[[  9.5  14.2   8.5]
 [ 33.6  29.3  36.3]
 [ -5.2   4.6  -0.9]
 [ -1.3  -2.6   6.0]
 [-48.5 -34.8 -53.5]
 [ -7.6  -1.0 -10.0]
 [  0.9   1.2   5.9]
 [ 16.1  16.4  22.6]
 [  1.9   0.8   2.6]]
->
[[  1.9   0.8   2.6]
 [ 16.1  16.4  22.6]
 [  0.9   1.2   5.9]
 [ -7.6  -1.0 -10.0]
 [-48.5 -34.8 -53.5]
 [ -1.3  -2.6   6.0]
 [ -5.2   4.6  -0.9]
 [ 33.6  29.3  36.3]
 [  9.5  14.2   8.5]]

[[-10.3  -2.9  -0.1   4.3   2.0  -1.4  -5.9   5.1   3.8]
 [-29.1  -8.0  -0.6  12.2   5.5  -3.1 -16.5  14.6  10.2]
 [ -9.2  -2.5  -0.2   4.2   1.8  -0.2  -5.1   5.0   3.5]
 [ 22.3   6.0   0.4  -8.9  -3.9   1.9  12.5 -10.7  -7.3]
 [  9.5   2.6   0.1  -4.2  -1.9   1.2   5.3  -5.0  -3.7]
 [ 44.4  12.1   1.0 -18.4  -8.2   3.5  24.9 -22.2 -15.4]]
->
[[ 44.4  12.1   1.0 -18.4  -8.2   3.5  24.9 -22.2 -15.4]
 [  9.5   2.6   0.1  -4.2  -1.9   1.2   5.3  -5.0  -3.7]
 [ 22.3   6.0   0.4  -8.9  -3.9   1.9  12.5 -10.7  -7.3]
 [ -9.2  -2.5  -0.2   4.2   1.8  -0.2  -5.1   5.0   3.5]
 [-29.1  -8.0  -0.6  12.2   5.5  -3.1 -16.5  14.6  10.2]
 [-10.3  -2.9  -0.1   4.3   2.0  -1.4  -5.9   5.1   3.8]]

[[  5.7 -13.6   7.2  -4.6  19.8 -14.4 -20.8]
 [  4.5  15.7 -12.8   3.9  -0.1  18.1   4.8]
 [  4.9  13.5 -12.2   9.8  -9.5  27.5  -2.1]
 [-20.9   9.3  12.9  18.4  17.4  -0.5  -1.7]
 [  5.0   9.1  -6.9  -0.5  24.7   0.7  -4.3]
 [-23.1  21.5   1.9   5.7  -4.4  -3.7  40.9]
 [  2.1   0.5  -5.0  -4.0 -21.3   5.3  12.2]
 [  6.0 -34.2  13.8  -9.1 -28.2 -12.8 -17.8]
 [  7.7 -21.0   5.7  -2.4 -20.6   1.5 -18.8]
 [  0.3 -14.2   9.1  -6.9   8.2 -18.3  -7.1]
 [-22.9  21.6   1.9   6.1  -4.8  -3.4  40.9]]
->
[[-22.9  21.6   1.9   6.1  -4.8  -3.4  40.9]
 [  0.3 -14.2   9.1  -6.9   8.2 -18.3  -7.1]
 [  7.7 -21.0   5.7  -2.4 -20.6   1.5 -18.8]
 [  6.0 -34.2  13.8  -9.1 -28.2 -12.8 -17.8]
 [  2.1   0.5  -5.0  -4.0 -21.3   5.3  12.2]
 [-23.1  21.5   1.9   5.7  -4.4  -3.7  40.9]
 [  5.0   9.1  -6.9  -0.5  24.7   0.7  -4.3]
 [-20.9   9.3  12.9  18.4  17.4  -0.5  -1.7]
 [  4.9  13.5 -12.2   9.8  -9.5  27.5  -2.1]
 [  4.5  15.7 -12.8   3.9  -0.1  18.1   4.8]
 [  5.7 -13.6   7.2  -4.6  19.8 -14.4 -20.8]]

[[  2.4   0.4  34.0   1.7 -41.0   6.2   8.5 -42.0 -32.2]
 [-34.8 -19.5   4.5 -23.4 -17.9  -1.2 -36.6  15.6  34.3]
 [  6.1  12.1 -14.3   4.3   0.7 -37.5  32.1 -28.8  -6.4]
 [  5.8  -2.5  16.2 -19.7  23.9 -21.6   1.8  13.7 -34.3]]
->
[[  5.8  -2.5  16.2 -19.7  23.9 -21.6   1.8  13.7 -34.3]
 [  6.1  12.1 -14.3   4.3   0.7 -37.5  32.1 -28.8  -6.4]
 [-34.8 -19.5   4.5 -23.4 -17.9  -1.2 -36.6  15.6  34.3]
 [  2.4   0.4  34.0   1.7 -41.0   6.2   8.5 -42.0 -32.2]]

[[ -5.7  -4.6  -4.3   0.0   2.8   6.8  -1.2   4.7   3.3   2.4   0.7   0.0]
 [ -1.5  -1.4  -1.4  -0.9  -0.5  -0.1  -1.0  -0.3  -0.4  -0.6  -0.8  -0.9]
 [-44.0 -35.8 -34.3  -2.2  20.5  50.0 -10.5  34.5  24.5  17.6   3.3  -2.3]]
->
[[-44.0 -35.8 -34.3  -2.2  20.5  50.0 -10.5  34.5  24.5  17.6   3.3  -2.3]
 [ -1.5  -1.4  -1.4  -0.9  -0.5  -0.1  -1.0  -0.3  -0.4  -0.6  -0.8  -0.9]
 [ -5.7  -4.6  -4.3   0.0   2.8   6.8  -1.2   4.7   3.3   2.4   0.7   0.0]]

[[ 50.9 -30.9]
 [-53.0 -19.1]
 [-39.9 -49.9]
 [-42.6  12.1]
 [ -8.4  28.1]
 [-49.9  14.7]
 [-26.6  19.9]
 [ 11.9 -32.6]]
->
[[ 11.9 -32.6]
 [-26.6  19.9]
 [-49.9  14.7]
 [ -8.4  28.1]
 [-42.6  12.1]
 [-39.9 -49.9]
 [-53.0 -19.1]
 [ 50.9 -30.9]]

[[-10.1  18.6]
 [ -5.6  15.8]
 [ -8.8 -10.1]
 [  9.6 -13.4]
 [-11.6  43.8]
 [ -5.8  -2.1]
 [-24.9  31.7]
 [ 28.0 -15.7]]
->
[[ 28.0 -15.7]
 [-24.9  31.7]
 [ -5.8  -2.1]
 [-11.6  43.8]
 [  9.6 -13.4]
 [ -8.8 -10.1]
 [ -5.6  15.8]
 [-10.1  18.6]]

[[ 46.7 -34.4 -42.3]
 [  6.4  -2.9  -4.3]
 [ 18.5 -10.4  -7.5]
 [ 44.1 -32.4 -41.4]
 [ 18.8 -13.7 -27.8]
 [-31.9  22.9  33.2]
 [-18.0   9.5  12.1]]
->
[[-18.0   9.5  12.1]
 [-31.9  22.9  33.2]
 [ 18.8 -13.7 -27.8]
 [ 44.1 -32.4 -41.4]
 [ 18.5 -10.4  -7.5]
 [  6.4  -2.9  -4.3]
 [ 46.7 -34.4 -42.3]]

[[ 32.3  21.3 -42.4  40.0  13.8  18.4]
 [ 27.6  18.5 -28.3  33.6  12.7  15.4]
 [ 36.6  24.5 -47.9  44.3  16.6  21.1]]
->
[[ 36.6  24.5 -47.9  44.3  16.6  21.1]
 [ 27.6  18.5 -28.3  33.6  12.7  15.4]
 [ 32.3  21.3 -42.4  40.0  13.8  18.4]]
---
[[-50.5 -34.2 -47.1]
 [ -1.5 -11.4  -7.8]
 [ -1.7   9.0   3.1]
 [ -8.8   7.5 -14.3]
 [-15.2  36.2  47.3]]
->
[[ -1.5 -11.4  -7.8]
 [ -1.7   9.0   3.1]]

[[ 24.1  13.9  20.8 -54.9]
 [ 11.1 -52.6  14.9  26.1]
 [ -5.2   8.3 -43.1  43.0]]
->
[[ 11.1 -52.6  14.9]
 [ -5.2   8.3 -43.1]]

[[ -1.5 -37.1  36.4  36.6  18.3]
 [ -3.0  24.0 -45.5 -22.5 -17.0]
 [ -3.8   5.1   4.5   1.4  -0.2]
 [ -4.2  13.6  -6.9 -12.3 -24.5]
 [  0.0  -5.1  -5.5   1.1   5.2]]
->
[[ -3.0  24.0 -45.5]
 [ -3.8   5.1   4.5]]

[[ 4.6  0.3 22.0 41.2]
 [36.4 26.0  1.6  3.2]
 [16.6 43.4  7.2  0.3]]
->
[[36.4 26.0  1.6]
 [16.6 43.4  7.2]]

[[ 38.9 -13.4 -39.6  53.8  47.3]
 [ 26.7  -7.8 -26.4  38.2  33.9]
 [ 15.6  -4.7  -5.6  32.9  34.3]
 [ 29.5 -10.2 -27.3  43.9  40.0]]
->
[[ 26.7  -7.8 -26.4]
 [ 15.6  -4.7  -5.6]]

[[ 10.9  18.7  21.1  36.6  -3.3]
 [ 19.5  20.3  35.0  43.9  -2.3]
 [ 12.9  13.3  10.9  21.5 -12.2]
 [ 17.8  21.8  36.9  48.3   1.1]]
->
[[19.5 20.3 35.0]
 [12.9 13.3 10.9]]

[[ 50.6  27.6 -21.1]
 [ 11.1  -8.7  19.9]
 [-45.5   7.5 -10.6]]
->
[[ 11.1  -8.7  19.9]
 [-45.5   7.5 -10.6]]

[[ -2.9   4.1   1.3]
 [ -0.8  -1.6  -1.4]
 [-32.0  41.7  15.7]
 [ 46.8 -42.4 -11.8]]
->
[[ -0.8  -1.6  -1.4]
 [-32.0  41.7  15.7]]
